128 stands for zero in the data rows.
Here are some points, each followed by its number:
<181 126 185 158 121 137 144 149 106  77 104 134  92 161 137 109 137 110 106 156 151 123 131  73
 130 168 120  76 131 178 131> 0
<206 181 242 118 128 156 118 205 160 197  76 114  85 184 103  78  94  96  86 144 166 162 221   0
 104 237 133  17 130 255 167> 1
<125  70 141 154 114 135 181 136 141  36 128  98  92  88 160 155 118  86 116 156 172  84  49 107
 100 117 137 108 121 130 161> 2
< 87 107  84 105 135 129 143 147 171 152 152  92 152  75 134 154  95 126 149 113 128 125  94 147
 101  89 148 157 112 108 161> 3
<126 152 103 169 132  72 181 131 106 118 102 116 119 230 126 125 131 137 130 112  77 156  83 130
 124  71 124 148 122 151 162> 4
< 93  94 108 160 134 113 154  87 148 156 120 146 112 158 103 139 130 160  76  92 144 150 108 119
 127  57 113 191 135 105 144> 5
< 36 142  91  91 124  98  81  57 135 124 146 111 144  75 139 174 141 131 178 108  96  82  80 227
 114  87 143 176 122  48 117> 6
<138 136  81 147  93 135 124  78  73 205 139 194 157 100  64 118 155 137 127  76  82 152 165 178
 181 112  79 206 172 101  92> 7
< 88 132  86 126 112 117 130  60  97 125 147 142 137 104 134 154 154 119 152 119  96 115 108 208
 148  99 117 179 143  69 101> 8
<176 121 113 165 110 134 198 173  96  79 131 112 125 130 149 127 124  84 143 158 112 130  94 113
 135 142 121 100 132 168 142> 9
<126 120 114 127 118 152 143 123 149 232 128 151 140 100  69 123 110 133  92  83 132 166 173 101
 134 115 107 173 152 140 143> 10
< 38 136  89 114 152  91 102  33 154 210 124 164 140 180 102 143 147 193  94  71 118 162 147 176
 138  36 118 222 129  58 115> 11
<194 141 174 139 118 152 165 201 130 118 109 103 104 134 137 112 101  78 122 162 145 131 146  50
 113 196 132  51 131 208 163> 12
<118 109  90 175  88 102 173 113  88  96 126 123 124  93 108 159 134 104 144 102  91  97  47 169
 130  82 105 177 147 114 158> 13
<246 151 227 133 136 155  88 251 119 119  98 132 123 171 108  57 117 145 115 157 155 141 204   9
 132 238 130  18 118 236 128> 14
<205 142 194 150 112 164 158 173 118 133 101 137  91 155 118  95 122  88  92 152 156 147 180  38
 133 204 115  57 145 210 141> 15
<151  66 134 162 116 124  98 166 125  98 120 146 143  79  73 118 126 183 114  93 149 100  90 104
 124 103 113 168 124 120 142> 16
< 93 154 109 146 116 101 112  55 117 232 106 182 132 175  57 122 147 172  89  59  91 171 163 150
 157  77  90 212 159 106 121> 17
<140 135 155 118 133 126  69 161 145 167 117 139 148 121  82 106 117 177 122  98 132 130 159  97
 121 141 128 134 123 147 135> 18
<196 127 149 179 113 129 164 119  57  67 117 168 105 188 134 103 167 119 107 156 127 141 138 112
 166 157 100 105 147 148  95> 19
<  7 127  49  85 166  77  97  83 181 164 150  98 171 132 141 169 119 196 157  84  96 131  78 219
 104  12 162 220  96  45 139> 20
< 99 130  76 133 105 104  81  90  85 160 140 166 177  79  72 136 156 174 163  70  68 113 116 213
 159  85  97 219 146  70 103> 21
< 78 113  79  99 106 140 107  78 137 191 157 140 159  39 101 153 124 126 144  90 109 116 132 188
 138 104 116 195 147  68 115> 22
<156  95 117 142 141 132 135 179 137 102 133 122 142 127 127 114 119 156 125 132 139 139 116 102
 126 113 129 128 110 142 135> 23
<105 155 121  90 153 112  61 101 112 100 142 134 153 142 159 126 154 160 168 143 107 110 141 186
 141 137 146 122 111  84  77> 24
<255 103 168 157 118 193 159 222  95 103 130 152 126 119 121  77 124 100 107 171 161 156 186  41
 157 217 106  53 146 204 110> 25
Which point above is nearest to each new point, looking only along the 8 directions in which the numbered points spread most? Its number follows each.
<161 152 162 146 102 150 127  85  92 193 105 184 105 143  79 104 147 115  87 108 128 150 196 105
 164 164  86 141 171 151 101> 10
< 56 150  77  83 139  79  90 115 131  70 156  72 158 101 190 168 130 122 222 147  76  74  50 232
 100 101 172 132  93  73 133> 6
< 82 163 130 125 142  72  77  71 104 103 110 140 128 198 140 130 163 173 143 116  95 116 112 184
 138 100 134 144 118  88 106> 24
< 95 128 120 133 157  84  87 122 149 147 107 138 142 190 104 118 133 212 111  92 120 148 113 130
 121  67 133 169 108 111 140> 5
<169 116 174 155 127 144 144 128 115  73 114 147  89 165 146 112 143 114  95 158 164 129 136  85
 136 159 120  89 130 151 113> 0
< 59 155  73  80 142  76  83 127 139  83 154  64 174  96 182 163 120 130 228 136  65  79  55 228
  94  96 178 133  89  76 140> 6
<112 150 104 126 105 107 104 104 100 147 128 131 145 102 103 138 134 125 161 102  81 113 113 177
 135 117 117 164 143 110 132> 8
<141 100  98 132 110 182 190 101 123 154 156 152 122  67 130 141 125  66 105 140 150 146 155 129
 151 135 105 141 159 113 106> 10
< 97 112  89 101 138 129 139 168 176 153 150  82 152  72 134 149  91 121 155 121 125 124  96 138
  96 101 155 141 113 123 168> 3
<114  94  73 170 107 135 165  50  85 164 139 196 133 112  82 137 158 142  91  87 114 154 129 174
 174  66  77 222 166  72  96> 7
<122 145 106 177 126  67 166 130 104 118  96 123 122 217 115 131 134 154 124  99  78 145  67 137
 126  65 117 163 122 143 169> 4
<249 143 199 144 138 150  91 248 105 110 103 144 137 180 105  55 122 162 116 152 145 147 200  29
 144 216 125  41 118 221 122> 14
<153 138 125 121 109 174 179 113 113 142 146 130 117  84 144 139 124  46 131 158 129 133 160 132
 144 178 114  98 159 137 114> 9
<101 156 143  83 115 148  64  63 112 155 141 151 129  82 128 136 151 112 151 133 124 102 177 177
 145 174 125 125 146  89  77> 24
< 26 149  56 111 159  74 146  44 150 149 137 112 139 186 166 168 137 145 143 108  90 145  84 212
 121  32 144 194 121  62 129> 20
<202 125 171 132 130 166 177 222 143  83 125  88 109 127 167 111  99  74 128 185 165 132 139  46
 107 197 146  34 112 208 156> 12
< 84 171  84 109 161  70 143 164 152 119 126  66 152 205 170 137 106 142 173 131  75 145  78 156
  95  81 169 120  90 138 168> 4
<131 143  95 123 102 151 172  91  90 125 152 129 126  91 154 148 137  55 158 148 101 124 128 177
 148 149 117 127 153 115 108> 8
<158  92 114 147 149 118 134 210 142 101 130 110 152 142 123 110 110 171 127 124 133 140 106  93
 115 102 137 127 103 151 150> 23
<186 199 238 110 127 144 122 184 151 172  80 101  81 192 126  91 101  79 105 156 149 149 206  21
 105 241 143   9 132 244 161> 1
< 48 142  97  84 137  76  46 114 154 128 141  90 171  83 123 155 120 171 188  95  88  76  77 207
  94  85 159 170  97  70 144> 6
<113 120  96 149 123 103 154 125 106  64 133 113 133 140 155 143 134 125 155 140 104 108  63 165
 123  91 134 141 119 110 137> 13
< 74 130 121 100 130 107  97 121 160 131 134  97 138  78 130 152 113 132 155 113 118  89  89 156
 100 107 151 145 111 103 155> 3
<149  77 131 161 116 123 103 158 116  95 122 145 138  92  89 124 130 173 120 104 139  97  94 116
 128 105 115 160 127 121 140> 16
<118 148  83 113 138 108 111 146 113 132 144 115 169 135 132 127 131 149 178 124  77 131 119 177
 134 113 136 143 119 111 118> 24
< 36  90  58 151 115  96 216  64 153 106 139  88 104  99 152 195 114  85 127 110 116 107  12 184
  97  23 132 199 129  75 179> 13
< 65 166 114  94 148  86  68  63 132 137 130 127 139 168 142 141 151 173 149 112  99 123 127 192
 129  99 146 156 114  75 107> 24
<132 147 145 115 135 119  88 136 130 166 118 138 140 148  99 113 129 162 130 109 116 140 160 120
 132 134 129 129 125 135 126> 18
<141 134 121 134 116 146 149 124 133 214 119 158 134 125  83 116 119 123  98 102 123 169 178 107
 143 133 104 153 151 145 130> 10
< 28 130  53  82 174  69  81 118 177 152 152  88 184 133 143 159 114 198 172  90  92 128  79 205
  99  33 167 197  85  59 144> 20
<139  56 133 165 110 127  95 146 119 101 125 159 139  59  67 123 132 188 105  87 146  95  92 115
 131  94 106 184 128 107 135> 16
<172 109 185 143 138 136 129 180 133  43 114 109 103 150 165 111 127 126 118 176 172 103 113  74
 111 167 145  57 106 162 136> 0
<122 157 140 124  90 155 107  38  99 229 123 190 119  84  69 131 149 101 104  91 113 135 201 156
 166 157  83 171 181 108  95> 7
< 57 120  78  88 139 117 135 125 182 161 151  81 148  77 142 164  94 115 154 114 121 121  89 167
  93  85 156 162 113  98 160> 3
< 99 195  95  97 149  83 143 164 141 143 128  66 149 195 175 137 106 112 188 140  63 148 104 160
 100 116 162 100 102 157 161> 4
<126 117 115 152  98 119 146  96  88  71 134 130 118  98 138 150 144  99 147 132 112  92  77 167
 137 120 121 140 138 107 127> 13
< 94 166 151 118 147  79  58  67 105 100 113 150 122 205 141 122 170 182 136 130 111 114 130 174
 136 117 137 132 113  92  92> 24
< 28 147  80  89 121  90  77  53 136 133 147 111 153  75 135 176 136 140 182  97  85  82  78 241
 113  80 146 186 122  45 126> 6
<141  82 117 164 111 105 105 164 108  91 122 137 149  85  78 122 129 180 135  93 118  93  70 133
 124  93 115 173 121 119 149> 16
<146 186 218  99 129 130 120 170 159 106  93  69  79 160 167 119 102  69 138 175 152 107 142  58
  82 218 165  13 110 208 166> 12
<173 116 203  87 115 198 123 173 156  87 139  98  95  42 174 126 106  49 132 197 202  88 166  68
 100 243 153  17 122 167 121> 12
